Each path below is one point turned by a fixed rotation once a step. After each direction that follows a path, write how fast that rotation turns it, in degrees a step (0 if it stays still).
Each turn is a multiple of 5 degrees from 10 to 175, or 0.
Each row of a path follows its step; steps can be skipped.

step 0: [ 18.7  11.4   4.2 -15.2   4.9   9.4   7.0 -10.0   8.7  10.0 -16.4 -10.1
 -11.9  12.0 -33.7  18.4   5.5  19.5   6.6  12.5 -31.3  44.8   2.5  24.4
  12.9 -13.3  12.1 -28.5  -4.3   3.0 -30.8  29.7 -14.2  -6.0 -13.5  18.3
   8.0   8.9 -11.3   2.5  28.0  21.8   1.0   6.7  -6.1   5.3  40.9  19.1
 -13.6  -9.2 -14.2  17.9  -1.5  21.4  14.9 -32.4  21.4   1.3 -14.2  15.7
  11.8  16.8 -18.3  23.0 -21.8 -10.3  -0.9  -5.2   0.3  16.4 -10.1  -1.4
  22.1  10.0   4.2   6.0  -1.7  -8.1   1.3 -17.2  -6.3   2.7  -6.1 -10.8
   5.7   2.9  48.5]
step 1: [-16.8 -22.6  16.4  -1.8 -37.5  -4.6  12.3 -17.6 -33.4   1.9  -5.4   1.9
   8.0   3.8  14.2   1.8   2.8   8.6   3.1  24.1   1.1 -34.4  12.7   4.7
   7.4 -18.8 -24.1  -0.3   4.5  -9.6 -40.3  -8.1  -9.9 -13.8 -13.7 -42.0
   0.3  15.8  29.5  18.6   1.9  22.9  21.1 -17.9   5.5 -21.1  27.5 -21.3
  -4.1  -6.7  16.2   6.9 -22.5  -7.7 -17.2  20.2 -13.9  15.8  -9.0  -5.1
 -17.7  12.7  -3.7 -20.6   1.1  25.2  -2.2  29.3  -4.5   8.1 -24.1  21.0
  29.3   0.3 -14.0   2.3   0.0  11.0 -18.3  11.8  -1.2  -9.3   1.9 -19.8
  15.6   4.9  17.6]
step 14: [ -4.2 -11.9  17.0  -5.8 -18.0  -9.3 -10.0 -14.1  24.6   0.6  23.0 -20.4
   4.9 -15.5  24.5  10.7  10.8  15.7  22.2 -22.9   6.6 -20.9 -19.7   5.4
   6.5 -20.0 -17.5 -30.1  -6.2  -6.0  -6.9 -16.3  -7.7 -30.5  33.2  17.4
   1.0 -29.3  -4.5  -2.0 -29.5  -9.4 -16.0  13.3  35.6  18.0  10.4   9.8
   3.7 -10.1   2.0  16.5 -42.3  11.5 -15.6   7.0  18.1   6.3   1.1  -0.6
   2.3 -10.6 -25.5  -8.7 -22.2 -26.1  18.2 -34.2  15.7 -10.0  15.4  15.0
  -8.9   0.1  21.5 -20.5 -17.0   7.7   6.0  -8.0   6.3 -28.0   8.2  16.4
  -9.1   5.7  14.1]
step 17: [ 26.8   7.9  -0.4 -18.2  -5.0   0.3  -6.4  11.4 -10.5   2.2 -32.4  -5.9
  -3.5   4.5   1.2  37.6  14.6 -13.2  11.0  12.2  17.4  -6.6   8.8 -34.4
  33.8  -1.0 -21.1 -28.8   8.0  18.4  24.2  -7.6   0.3  -7.4 -28.7  -7.3
 -13.4  15.5  12.0 -10.2  -9.9  28.2  -0.7 -21.4   1.6 -30.7  -3.1   0.8
  -2.6  14.6  -3.6  -1.1  -6.0 -23.7   4.5 -20.2  -3.9   8.3  -5.3  -8.9
  -4.6 -24.5   5.9  18.6 -16.8   9.3   5.8 -27.9  14.0 -38.8  28.2  10.9
 -13.3  -0.8  47.6  19.9  11.5  -5.5  27.2  -7.3 -12.6   1.2 -11.3  -9.9
  -1.7  -4.1 -14.6]
step 21: [-11.7 -20.3  -1.6   2.0  14.1  17.7   5.7   5.3  24.2   0.7 -23.7  -9.7
  17.4  10.2  18.3 -10.7 -10.1 -13.9  11.5  12.5 -12.5  -5.8  -9.1   2.5
 -11.2 -21.4   5.6 -15.0  -6.4  19.9  28.9 -24.3  -7.3 -17.3 -11.1   4.9
 -11.1 -37.4   7.3 -21.9  44.6  20.9  22.4   8.0  23.0 -18.1  -9.4  23.4
 -22.6 -28.3  10.9  12.1 -10.3  -4.2  -3.5   0.3  -2.8 -14.4 -18.0   7.1
  17.8   2.1 -25.4  -9.9   1.1  -4.7  19.6  13.3 -14.4   4.9   0.0  -2.3
 -57.6  12.6  -2.1 -27.4 -23.5   7.6   6.4  19.9   0.8 -10.8  12.2   9.4
  14.9  17.3  -1.2]
step 30: [  1.8  17.8  13.7  -4.3   4.6  18.2  -4.1  -6.2  -5.0   9.8 -24.3   5.9
  34.0  -6.5  -6.6 -15.3   3.2  -2.5 -13.4 -14.1 -16.3  16.3 -24.3  -8.9
  -0.7 -23.6   1.9   3.6   6.7  16.7 -27.1  -6.2  11.3  -6.9 -40.5 -15.7
  15.8  -2.1  -5.9  46.7 -15.0   0.3   4.1   9.6  -9.2   7.3 -13.8 -38.2
 -21.1  -7.5 -29.3 -13.0 -17.6 -12.5 -13.3  -7.5  18.8  -2.8   6.2  31.8
  13.4  12.4  -5.4 -12.8   1.1  -5.8 -21.4   6.5  34.0   6.7 -17.9  21.2
  29.8 -33.1   4.5  -6.6 -11.3  -4.0  33.6  24.9  14.6  -6.1 -11.2   3.3
   3.2  12.2  -9.6]
step 31: [-29.8  22.1 -13.4   4.3 -21.7  17.2  16.7 -19.0 -13.1   1.7  13.5  -6.9
  23.6 -15.1  -4.0  -1.3 -13.4  -7.8  -5.7  36.5  13.6 -10.5   5.5 -13.8
  12.9   5.2  -7.1 -22.5 -25.3  15.2   8.0  -6.9   9.0 -33.9 -11.0   3.2
 -23.2   9.8  18.0 -23.1   8.1  11.8  -2.6  26.6   6.8  40.7 -14.6   9.8
 -20.5   1.1  -6.4 -11.6  23.6  -6.5   2.6  22.5   8.7  -4.7   1.7  -0.1
 -11.1 -25.4   1.7  20.8 -19.2  -5.1  -1.2  25.2 -42.0  -5.9 -42.6  22.5
   3.2   0.5   4.3  -7.9 -15.7  -7.1 -16.9  -0.5   4.2  -1.2 -32.5  11.6
 -11.1  16.5  -7.1]
step 32: [  4.6  24.0  -3.2  13.8   1.5 -35.5 -47.4  31.7   1.4 -15.4  24.8  -6.7
   7.6  14.3  -9.5  10.4  10.8  -3.6  17.3  -5.6 -11.1  -3.2   8.1  17.7
   6.0  -2.5  -9.1 -35.2 -17.0 -10.8 -11.7  25.1  -5.6 -10.8 -10.1  18.5
  29.1  17.2   7.9  -4.0  21.3  17.3   4.6   2.8 -15.5  21.2   8.9  22.8
  13.5 -18.6  -8.7  15.0  -7.7  -2.8  10.8 -23.2   7.6  29.0  -6.8 -36.8
 -31.4  18.9   2.0  21.8 -13.7  -6.6 -15.2   3.1  -5.7  -0.9   4.2   7.1
 -16.5  17.2   5.0 -28.2   3.0  17.0   3.1 -16.2   8.3 -22.7  32.6  14.7
   4.7  -9.3   9.0]
Speeds:
[ 1.1  1.0  5.1  1.1 -0.6 -0.3 -5.1  4.3  4.4 -4.9 14.4 -1.3 -5.8  4.0
  4.4  6.8 -2.8 -1.3  2.2 -1.7 -1.4  2.3 -4.1  5.4 -2.5  0.9 -0.1 -1.1
  2.3  4.4 -0.4 -0.7  0.5  1.9 -0.8  3.3 -8.0  4.4 -3.3  5.0 -1.4  9.6
  4.0  3.4  0.1 -3.8 -2.2 -0.6  2.1  3.9  1.8  0.9 -1.5 -5.1 -3.5 -3.1
  6.9 -5.3  4.6  3.8  2.0 -2.4 -2.8  4.0  0.4 -0.1  0.3  2.1  1.7 -6.6
  1.9  2.4 -3.2 -0.4 -4.0  4.5 -0.3 -0.2  5.3  3.1  0.7 -3.9  2.0 -1.3
 -1.9 -5.2  1.4] : 120
[-1.6 -7.2 -1.6  3.4 -2.5  1.6 -2.1 -2.3 -2.5 -3.0 -0.4  0.7 -7.1  1.5
 -3.4 -0.7  5.5 -2.9 -3.0 -7.5 -0.6  1.8 -2.2 -2.9  1.7  2.4  4.6 -5.6
 -8.0 -2.2  0.4  6.6 -4.3 -3.7  3.3 -1.5  0.8 -3.1 -2.8  5.8 -2.3  2.8
 -6.7  2.4  4.5 -2.7 -0.6 -4.1 -2.0  3.2 -7.0  2.0 -5.2 -2.5 -2.0 -1.4
  1.1 -3.9 -6.7 -1.2  2.2 -3.1 -2.0  2.7  4.6  8.5 -1.6 -0.8 -0.5 -1.2
 -6.2 -0.8 -3.8 -3.6  4.2  4.3 -0.8 -7.9 -1.2 -4.2  1.6  4.4 -2.8  5.9
 -1.6  4.8  2.6] : 130
[-0.3  0.1 -4.9 -7.3  3.2 -3.5  4.6  4.1  7.0  2.3  0.1 -8.5  2.3 -1.8
 -4.8  1.8  2.5  3.4 -3.0 -0.5 -7.6 -4.4 -1.1 -3.3 -0.8  0.8 -1.5 -2.4
 -1.9  3.7  1.5  1.0  3.7 -7.0 -3.6 -0.6  0.1  0.6 -1.3 -0.2 -8.2 -3.9
  5.0  4.7  4.1 -0.5  1.6 -7.4  1.4  5.1 -3.4 -3.0  0.1  2.9 -7.4 -3.7
 -0.6  0.9  5.1 -4.1  3.6 -0.1 -2.7 -0.3 -1.6 -4.8 -3.8  5.6 -1.6  1.9
 -3.7 -4.0 -3.2  3.6 -2.7  0.6 -8.1 -3.3 -3.2 -0.5 -4.5  0.7  8.5  0.7
 -1.0  0.2 -2.5] : 45
[-2.7 -0.4  5.2 -4.8 -3.0 -7.9  6.5  0.7 -3.7  8.1 -2.4  0.1 -5.3 -0.7
  4.5  8.1  1.5 -1.3 -0.4  1.5  2.2 -5.0 -0.9  2.5 -1.4 -5.4  4.4 -5.0
  0.6  2.2 -1.9 -6.6 -1.4  3.9  3.7 -1.5  1.1 -3.5  1.0  2.1  3.5  0.9
  3.0  9.9  3.2 -3.3 -1.0  3.0  0.8  0.2 -4.9 -2.6  5.1 -3.1  3.1 -2.9
 -0.7 -1.6  4.3  5.4  0.9 -2.0 -1.4  2.1 -7.5  1.7  4.2 -0.4 -3.7 -2.7
  2.6 -3.9  5.3 -1.8  3.7 -4.1  2.6 -4.3 -1.9  0.9 -6.0  4.5 -0.6  4.3
  2.7  7.0 -2.7] : 155
[-3.6  6.0  0.4 -6.5 -1.3 -1.5  2.6  0.7  2.4 -6.2 -6.7  8.4 -2.1 -1.8
 -2.7 -0.4 -7.9 -2.1  4.4  0.3 -1.1 -0.8 -0.8  3.0 -3.3  5.7 -2.7  0.9
  0.3  0.8  5.7  2.3 -1.1 -4.2  3.0 -6.0  1.2  3.0 -3.4  1.3 -4.0 -0.3
  2.4  0.7 -3.4 -3.5  2.5  4.4  5.4  0.9  5.1 -1.5  5.5  5.0 -3.5 -2.7
 -1.6 -4.5 -0.1  0.6  1.4 -4.9  5.8  3.8  3.4 -1.4  3.3  3.2 -7.4 -1.1
  1.3  5.2  5.2  0.9  4.1  4.0 -4.6 -1.9 -1.6 -2.8  1.0  4.4 -8.6  2.4
 -7.5 -0.6  3.4] : 160
[  3.4  -5.1   3.0  -2.8  -2.1   4.5  -2.3  -1.8  -3.2   2.2  -2.8  -1.4
  -4.9  -1.4   6.9   2.5   0.2  -4.7   3.2   1.0   6.9  -6.4   0.7   0.2
  -0.5   4.0  -4.7   2.5  -0.1  -1.1  -6.5   3.4   1.2   2.9  -2.5  -3.5
   3.6   6.8   6.9   1.4  -4.7  -0.3  -1.0   5.1  -2.6   1.6   2.7   0.7
  -0.9   1.3  -0.6  -6.7  -0.8  -0.9   4.4 -10.5  -1.0   7.6   2.7   0.1
   3.3   5.4  -1.8  -2.8   4.1  -0.7   4.0  -4.5  -4.5   2.2   0.1   0.6
  -5.6   2.5  -1.0   2.1  -3.4   0.2   1.9  -4.2   8.7  -1.7   6.2   3.1
  -5.7   0.1   3.4] : 115
[-1.8  3.7  4.5  4.0 -0.8  6.1  3.1  2.4  0.0 -1.5 -5.8  0.1  0.6  3.2
  0.5  1.0  0.7 -3.2 -1.9  1.0 -3.3 -0.4 -1.7 -0.8 -5.6  1.0  0.6 -1.7
  6.0 -1.3  3.9 -2.2  6.8  2.5  0.5 -1.4 -0.4 -4.0 -2.1  2.5 -6.0  0.6
  2.4 -6.6  5.8  5.5  0.2 -2.9 -5.9  3.4  1.4  3.1 -3.0 -1.2  7.1 -0.9
  0.4  3.7  2.5  0.9 -0.1 -8.6  2.2  1.0  2.3 -4.7  4.8  1.6  0.1 -1.9
  3.9  6.6 -6.2  1.0 -0.1 -2.9  5.8 -3.6 -4.7 -4.5 -1.3  4.5  5.4  9.8
  7.7 -5.2  4.3] : 10
